498  108  249  271  635  453  753 -> 249

7  4  4  2  2  2  3
2  4  6  4  3  6  6
-> 4

27  75  49  74  11  76
65  38  77  26  10  22
25  58  22  72  74  76
-> 49

732  309  710  272  201
887  645  571  238  400
-> 710

 20  -38    4  -13    2   45 -> 4

28  80  27   7  93  70  36 -> 27
---
4.45	1.97	4.51	-4.01	-1.44	5.83	-0.12 ⇒ -1.44
3.91	3.38	-3.71	-4.08	-3.02	-4.09	-4.59 ⇒ -3.02
5.39	4.15	3.73	-3.66	5.79	3.36	-3.34 ⇒ 5.79
-4.87	-2.66	3.83	2.67	0.85	4.71	5.47 ⇒ 0.85
5.18	3.22	-1.50	2.64	-4.11	-4.58	-0.66 ⇒ -4.11
4.07	-3.21	3.43	-5.03	-2.76	-3.09	1.81 ⇒ -2.76
-5.79	0.34	3.35	1.03	2.23	-3.33	1.18 ⇒ 2.23
-2.04	4.93	1.34	3.57	-5.37	-5.24	-2.79 ⇒ -5.37
---
-0.29  -0.30  -0.72   0.85   0.98  -0.11   0.15
 1.50  -1.22  -0.70   2.50   5.10  -1.98  -0.47
-1.40  -0.14  -0.96   0.34  -0.42   1.49   0.21
-> -0.42

 4.65  -1.91   0.02  -0.47   0.52  -0.24
-2.64  -2.03  -1.15  -0.64   0.61   0.40
-2.19   1.54   0.19  -0.78   0.97   0.77
-> -0.78

-1.23   1.43  -1.41  -1.56   0.41  -2.48
-0.88  -1.98  -0.88  -1.03   0.87   2.33
-2.77  -0.86  -2.54  -2.16   4.72   0.94
-> -2.16

 4.12   0.30  -2.48  -3.88   3.55
-2.72   0.20   2.26  -3.26   4.52
 0.65  -0.20   2.54  -1.36  -0.05
-> 2.54

 0.04  -0.42  -1.92   1.46   1.69   0.32   1.17
-0.87  -1.88   1.23  -0.72   0.61  -2.64  -1.09
 0.15   3.48   3.36   0.83  -4.04   5.51  -1.02
-> -4.04

 0.70   0.43  -1.31   0.14   4.32
-0.40  -2.53  -0.76   0.14   0.34
 1.20  -1.35  -0.52  -0.56  -2.45
-> -0.52

 2.51   2.83  -1.43   1.35
 0.30   1.00  -1.25  -5.62
 0.06   4.41  -0.95   0.81
-> 4.41
---
[ 141.3  189.0 -107.3   58.8   31.6   56.5   94.7] => 141.3

[[-0.4 -0.6 -0.6 -0.5 -0.7 -0.7 -0.3]
 [ 0.0  0.5 -0.6 -0.4  0.7 -0.8  0.8]
 [-1.5 -0.6  0.0 -1.3  2.5 -0.7 -1.5]] => -0.4

[[-0.09 -0.02  0.10 -0.04  0.13 -0.04]
 [-0.11 -0.08  0.19 -0.07  0.15  0.02]
 [-0.14 -0.02  0.21 -0.12  0.16  0.01]] => -0.09

[ 104.0   84.8  -78.3 -135.9 -167.2  -34.1   -6.3] => 104.0

[ 0.118  0.001 -0.167 -0.188 -0.033] => 0.118

[ 12.484  11.418  20.020 -12.671  15.895   9.849  17.871] => 12.484
---
array([ 0.016,  0.098,  0.019, -0.077, -0.104, -0.017,  0.106]) → 0.106, -0.104

array([[ 0.861, -0.188,  1.379,  0.329,  1.899, -0.449, -1.373],
       [ 0.071,  0.955, -0.410, -1.014,  1.366,  1.163, -0.218]]) → 1.899, -1.373

array([[ 0.021, -0.062,  0.066,  0.093, -0.033,  0.171],
       [ 0.207, -0.200, -0.180, -0.015, -0.215,  0.216]]) → 0.216, -0.215

array([ 1.4,  1.7, -0.4, -1.0]) → 1.7, -1.0

array([[ 0.016, -0.008, -0.002,  0.125, -0.044],
       [-0.021, -0.039, -0.090, -0.113,  0.007]]) → 0.125, -0.113

array([[-0.2, -1.4,  1.4,  0.9, -0.5, -1.1, -1.9],
       [ 1.0, -1.4,  1.4,  2.0,  1.2,  1.9,  1.1],
       [ 1.5, -0.5,  1.4,  1.5,  1.1,  1.2,  1.0]]) → 2.0, -1.9

array([[-0.11,  0.12, -0.11, -0.08, -0.05],
       [ 0.07,  0.18,  0.11, -0.06, -0.12]]) → 0.18, -0.12

array([ 1.2,  0.8, -0.7, -1.1, -1.4]) → 1.2, -1.4

array([ 196.7,  138.9,   24.1,   44.7, -116.5,   80.3,  -11.8]) → 196.7, -116.5
---
[ 5.41 -0.35 -2.76 -3.82  4.11 -1.25  2.66] -0.35

[ 3.55 -1.62  3.38 -4.38  4.28 -3.16  2.71] 2.71

[ 0.08 -0.13  0.34 -4.14 -0.67] -0.13

[ 0.69  0.00  4.30 -3.52 -1.78] 0.00

[-0.05  4.27 -2.46  0.45  1.53] 0.45

[[ 3.87  4.15  4.97  3.63 -2.24  0.16  1.79]
 [-0.50 -2.37 -5.09 -0.54  4.44  3.96  3.96]
 [-4.19 -0.01  4.42 -2.65 -3.40 -4.10 -4.40]] -0.01

[ 0.58 -3.55  3.01 -1.39  2.25 -0.09 -4.27] -0.09

[-5.69 -5.22 -1.50  3.38  0.90] -1.50

[-5.62 -0.59  4.34  3.15  2.63] 2.63
---
[[-0.55 -3.67 -3.98 -2.17 -0.20  1.01]
 [-1.80 -3.09 -4.43 -2.23 -0.29  1.75]
 [ 1.97 -2.82 -3.44 -1.32  1.24  1.76]] ans = -0.55

[[ 0.06 -0.06 -0.76 -1.79 -1.87]
 [ 0.59  0.58  0.08  5.09  0.08]
 [-0.10 -0.03 -0.45  0.17  0.65]] ans = 0.06

[[ 2.26  1.88  0.07  5.35]
 [-2.26 -3.43 -0.07  3.14]
 [ 0.38  0.28  2.87 -0.37]] ans = 2.26

[[-3.04  0.32  3.40  4.60]
 [ 2.17 -4.84  0.74 -0.28]
 [-2.68  0.29  0.23 -1.63]] ans = -3.04

[[ 0.96  2.56 -1.39 -5.12  1.11]
 [ 1.47  0.80  0.54 -0.19 -1.78]
 [ 2.26  3.00 -0.65 -4.62 -0.86]] ans = 0.96

[[-4.20 -2.70  4.08 -1.17  4.84 -2.16]
 [-4.54 -0.23  5.37  2.95 -0.56  3.02]
 [-4.62 -0.52  4.53 -3.71 -2.61 -1.60]] ans = -4.20

[[-0.30  4.60  3.12  4.67  3.80  3.08 -0.06]
 [ 3.30  2.12 -2.43  3.52  1.14  5.82 -2.48]
 [-2.87 -4.19 -3.45 -4.71 -3.89 -4.46  0.68]] ans = -0.30

[[ 0.54  3.82  1.56 -1.54]
 [ 1.14  1.86  4.65 -1.12]
 [-1.69  5.63 -1.83 -4.05]] ans = 0.54

[[-0.45 -2.64 -1.21  2.72 -1.91]
 [-2.13 -2.96 -1.17 -0.04 -4.16]
 [ 1.42  1.49  0.70 -2.78  0.83]] ans = -0.45

[[ 0.06 -2.71 -4.82 -1.21  0.29]
 [ 0.24  5.73  0.39 -0.75  0.73]
 [-2.33 -2.74 -4.01 -1.81 -4.66]] ans = 0.06
---
[[465 451 766 753 908]
 [767 289 145 619 890]] ==> 145

[[ 345  233  910   13 -129  231]
 [  45  228  383  342  282   38]
 [ 450 -255 -681  420  -16  399]] ==> 342

[[6 3 2 5]
 [8 7 5 4]] ==> 7

[[  41  524  365  651 -873 -227]
 [ 827  953  -15 -616 -293  148]] ==> -616

[[ 22 -16  36  14  13 -29  11]
 [  3  10  20  26  40  22 -15]
 [ 13  21  31  14  16  14  14]] ==> 40

[[ 897 -111  118 -431   12  225 -739]
 [-271   10   89  563  157  -68   14]] ==> 157

[[-265  493 -624  342  839  140]
 [ 342  508  527  827  839  342]] ==> 827

[[3 4 5 1 8]
 [8 4 5 7 7]
 [3 6 5 8 8]] ==> 5

[[ 41 162  81 211 165]
 [250  32 178 152 209]] ==> 178

[[635  24 409 165]
 [416 299 409 900]] ==> 299
